128 stands for zero in the data rows.
Some points, each followed by its number:
c(151, 163, 137, 138, 46, 143, 130, 111, 85, 146, 127, 77, 95, 200, 171, 67, 156, 185, 133, 140, 105, 26, 53,
  4, 190, 103, 219, 139, 32, 103, 156, 132) 0
c(138, 152, 108, 59, 116, 99, 131, 133, 93, 83, 106, 206, 155, 122, 141, 112, 90, 135, 97, 110, 126, 135, 108,
  145, 115, 128, 106, 142, 147, 175, 82, 158) 1
c(118, 108, 102, 129, 123, 107, 142, 156, 128, 142, 128, 150, 157, 108, 133, 152, 150, 166, 107, 145, 144, 134, 136,
  152, 155, 162, 158, 113, 141, 167, 97, 138) 2
c(83, 144, 138, 186, 143, 121, 94, 131, 176, 182, 141, 93, 119, 104, 115, 133, 162, 151, 181, 153, 118, 99, 159,
  123, 130, 132, 149, 103, 125, 121, 169, 110) 3
c(77, 177, 122, 87, 173, 78, 177, 141, 175, 125, 93, 114, 43, 111, 63, 134, 116, 127, 98, 112, 87, 123, 186,
  148, 72, 57, 74, 141, 216, 30, 194, 161) 4
c(118, 134, 119, 126, 183, 118, 127, 138, 136, 113, 160, 148, 184, 105, 142, 167, 135, 99, 150, 154, 130, 127, 149,
  161, 112, 116, 117, 101, 139, 156, 136, 110) 5
c(59, 102, 89, 131, 189, 81, 199, 118, 200, 177, 142, 110, 92, 111, 68, 165, 200, 165, 110, 130, 131, 158, 218,
  159, 133, 117, 73, 122, 194, 65, 179, 143) 6
c(134, 167, 107, 53, 108, 85, 147, 161, 73, 75, 99, 216, 158, 110, 148, 106, 73, 130, 78, 128, 136, 113, 97,
  146, 112, 119, 128, 133, 148, 194, 72, 175) 7
c(122, 128, 140, 154, 70, 114, 105, 92, 146, 181, 108, 67, 88, 145, 124, 103, 137, 155, 152, 114, 140, 132, 120,
  116, 147, 141, 150, 141, 80, 90, 119, 131) 8
c(119, 144, 123, 162, 85, 125, 107, 103, 137, 161, 129, 90, 102, 170, 147, 99, 195, 182, 150, 132, 121, 103, 118,
  72, 198, 138, 166, 123, 94, 115, 146, 119) 9
c(101, 117, 191, 196, 64, 115, 117, 136, 119, 147, 94, 97, 107, 119, 142, 159, 163, 194, 143, 144, 167, 134, 107,
  94, 197, 164, 188, 149, 174, 136, 63, 164) 10
c(129, 147, 110, 89, 132, 107, 120, 86, 137, 129, 111, 140, 83, 144, 114, 92, 116, 113, 142, 99, 120, 142, 140,
  122, 99, 90, 82, 152, 121, 91, 143, 128) 11
c(137, 130, 129, 140, 182, 162, 137, 143, 118, 118, 158, 108, 162, 105, 165, 170, 140, 90, 143, 130, 116, 144, 133,
  187, 118, 132, 111, 85, 129, 130, 135, 112) 12
c(117, 83, 144, 162, 67, 95, 130, 138, 132, 129, 89, 148, 148, 114, 108, 138, 92, 145, 63, 136, 197, 196, 134,
  133, 160, 193, 160, 179, 121, 182, 53, 169) 13
c(154, 99, 120, 108, 127, 139, 125, 105, 145, 109, 155, 157, 135, 142, 69, 78, 110, 40, 123, 119, 118, 136, 181,
  89, 109, 72, 33, 173, 121, 147, 168, 80) 14
c(119, 140, 98, 87, 90, 70, 161, 185, 88, 116, 102, 172, 169, 85, 146, 148, 104, 156, 61, 166, 166, 106, 112,
  158, 149, 156, 192, 113, 149, 188, 54, 184) 15
c(133, 91, 176, 180, 120, 159, 105, 150, 108, 144, 143, 88, 154, 128, 139, 149, 152, 154, 178, 135, 141, 127, 104,
  148, 130, 138, 153, 90, 186, 127, 94, 107) 16
c(109, 121, 126, 168, 104, 108, 133, 145, 125, 132, 94, 137, 136, 127, 155, 147, 153, 153, 66, 131, 156, 169, 144,
  139, 182, 181, 147, 135, 143, 168, 81, 160) 17
c(150, 135, 120, 145, 141, 163, 106, 108, 122, 137, 172, 92, 149, 152, 157, 121, 168, 121, 177, 146, 118, 97, 110,
  116, 133, 110, 146, 88, 81, 119, 164, 97) 18
c(146, 93, 140, 129, 145, 184, 129, 148, 100, 128, 159, 127, 174, 108, 175, 164, 109, 143, 164, 134, 150, 110, 70,
  169, 112, 184, 174, 74, 144, 168, 86, 131) 19
c(151, 140, 137, 163, 134, 182, 96, 115, 114, 164, 157, 62, 140, 157, 171, 92, 142, 130, 179, 111, 84, 86, 99,
  139, 101, 122, 124, 71, 91, 104, 155, 84) 20
c(97, 138, 133, 149, 113, 90, 128, 135, 146, 126, 88, 139, 106, 123, 134, 152, 165, 174, 99, 143, 149, 173, 152,
  104, 198, 169, 166, 156, 130, 130, 110, 165) 21
c(104, 124, 89, 119, 214, 115, 164, 135, 163, 157, 173, 109, 142, 114, 95, 167, 155, 125, 163, 126, 103, 120, 174,
  172, 84, 91, 93, 77, 164, 66, 189, 98) 22
c(151, 144, 175, 139, 42, 147, 75, 82, 109, 133, 100, 77, 50, 174, 126, 52, 57, 142, 182, 56, 84, 112, 69,
  48, 95, 120, 130, 185, 42, 86, 140, 119) 23
c(142, 142, 155, 85, 107, 162, 149, 148, 78, 102, 104, 147, 87, 117, 166, 101, 73, 136, 107, 124, 148, 90, 53,
  112, 98, 120, 164, 137, 142, 131, 103, 176) 24
c(147, 160, 128, 70, 118, 119, 153, 149, 90, 92, 100, 169, 103, 126, 141, 97, 89, 114, 87, 128, 138, 118, 91,
  122, 105, 96, 138, 150, 132, 124, 114, 164) 25
c(147, 168, 131, 90, 135, 140, 140, 102, 107, 103, 103, 129, 79, 136, 159, 106, 124, 107, 108, 94, 93, 123, 110,
  151, 117, 94, 86, 142, 136, 89, 127, 141) 26
c(159, 85, 125, 151, 160, 175, 129, 119, 137, 145, 150, 106, 150, 156, 134, 144, 159, 128, 151, 122, 138, 156, 122,
  148, 122, 138, 124, 112, 113, 96, 135, 94) 27
c(124, 100, 130, 132, 72, 76, 130, 81, 168, 140, 103, 128, 138, 148, 75, 119, 163, 95, 93, 135, 153, 165, 202,
  100, 180, 121, 88, 178, 120, 139, 108, 112) 28
c(117, 105, 109, 176, 151, 152, 139, 163, 137, 161, 139, 117, 127, 117, 142, 143, 168, 147, 100, 136, 119, 136, 146,
  161, 153, 160, 143, 100, 144, 137, 133, 121) 29
c(129, 135, 117, 104, 165, 115, 139, 171, 101, 91, 158, 165, 205, 67, 157, 194, 111, 102, 137, 159, 138, 129, 127,
  180, 111, 150, 140, 92, 135, 198, 97, 136) 30
New points follow, each followed by the numbers of its two nearest points above, smallest number first.
c(46, 147, 117, 136, 152, 45, 173, 134, 197, 170, 88, 89, 70, 98, 65, 185, 170, 173, 99, 132, 109, 138, 213,
  162, 129, 113, 108, 118, 209, 48, 162, 163) 4 6
c(108, 138, 155, 170, 120, 119, 150, 167, 149, 143, 89, 98, 52, 122, 130, 146, 168, 154, 92, 161, 156, 152, 135,
  58, 195, 138, 205, 171, 106, 73, 147, 168) 9 21
c(140, 114, 135, 95, 129, 165, 117, 122, 103, 110, 125, 165, 129, 135, 150, 106, 103, 142, 133, 102, 119, 126, 80,
  137, 106, 144, 106, 126, 154, 160, 107, 142) 1 24
c(124, 139, 130, 134, 187, 128, 126, 136, 135, 113, 163, 144, 186, 104, 142, 173, 134, 106, 164, 148, 133, 126, 145,
  162, 112, 121, 125, 100, 135, 149, 141, 109) 5 12
c(97, 157, 115, 134, 159, 134, 106, 101, 168, 116, 103, 105, 116, 104, 116, 163, 145, 139, 88, 169, 102, 115, 135,
  172, 144, 166, 133, 102, 125, 122, 161, 140) 3 29
c(110, 142, 182, 152, 84, 52, 73, 146, 160, 135, 111, 49, 152, 64, 46, 178, 113, 45, 213, 130, 80, 127, 224,
  168, 93, 82, 69, 118, 178, 108, 107, 62) 3 5
c(141, 126, 117, 93, 115, 128, 131, 133, 90, 56, 121, 197, 147, 103, 125, 85, 64, 101, 54, 139, 153, 159, 106,
  123, 121, 139, 81, 170, 128, 199, 100, 155) 1 7
c(118, 185, 110, 84, 161, 106, 168, 147, 130, 127, 107, 126, 47, 134, 92, 103, 105, 111, 91, 128, 99, 90, 140,
  104, 82, 50, 126, 143, 158, 42, 199, 151) 4 11
c(114, 158, 135, 173, 69, 117, 106, 95, 126, 141, 113, 95, 87, 192, 166, 91, 197, 203, 154, 136, 98, 85, 104,
  0, 228, 140, 185, 145, 58, 128, 159, 133) 0 9
c(140, 128, 122, 101, 135, 143, 123, 106, 128, 108, 125, 162, 123, 149, 122, 98, 118, 127, 123, 99, 120, 144, 120,
  126, 116, 113, 85, 155, 138, 130, 130, 120) 11 26
c(124, 102, 90, 156, 126, 121, 132, 150, 142, 170, 139, 131, 139, 123, 123, 118, 161, 114, 79, 133, 119, 128, 183,
  153, 152, 136, 118, 113, 145, 144, 128, 99) 2 29
c(136, 136, 125, 94, 127, 125, 129, 102, 128, 103, 107, 165, 109, 162, 122, 111, 110, 128, 124, 89, 121, 162, 121,
  124, 118, 117, 88, 170, 129, 121, 120, 140) 11 26
c(139, 99, 138, 141, 142, 123, 125, 116, 151, 113, 164, 128, 171, 119, 105, 151, 130, 47, 145, 141, 153, 155, 179,
  123, 125, 111, 91, 147, 100, 145, 140, 86) 5 14
c(157, 152, 136, 121, 83, 133, 111, 79, 102, 122, 125, 92, 141, 199, 175, 97, 171, 160, 168, 123, 109, 90, 76,
  73, 168, 113, 153, 112, 67, 109, 128, 118) 9 18
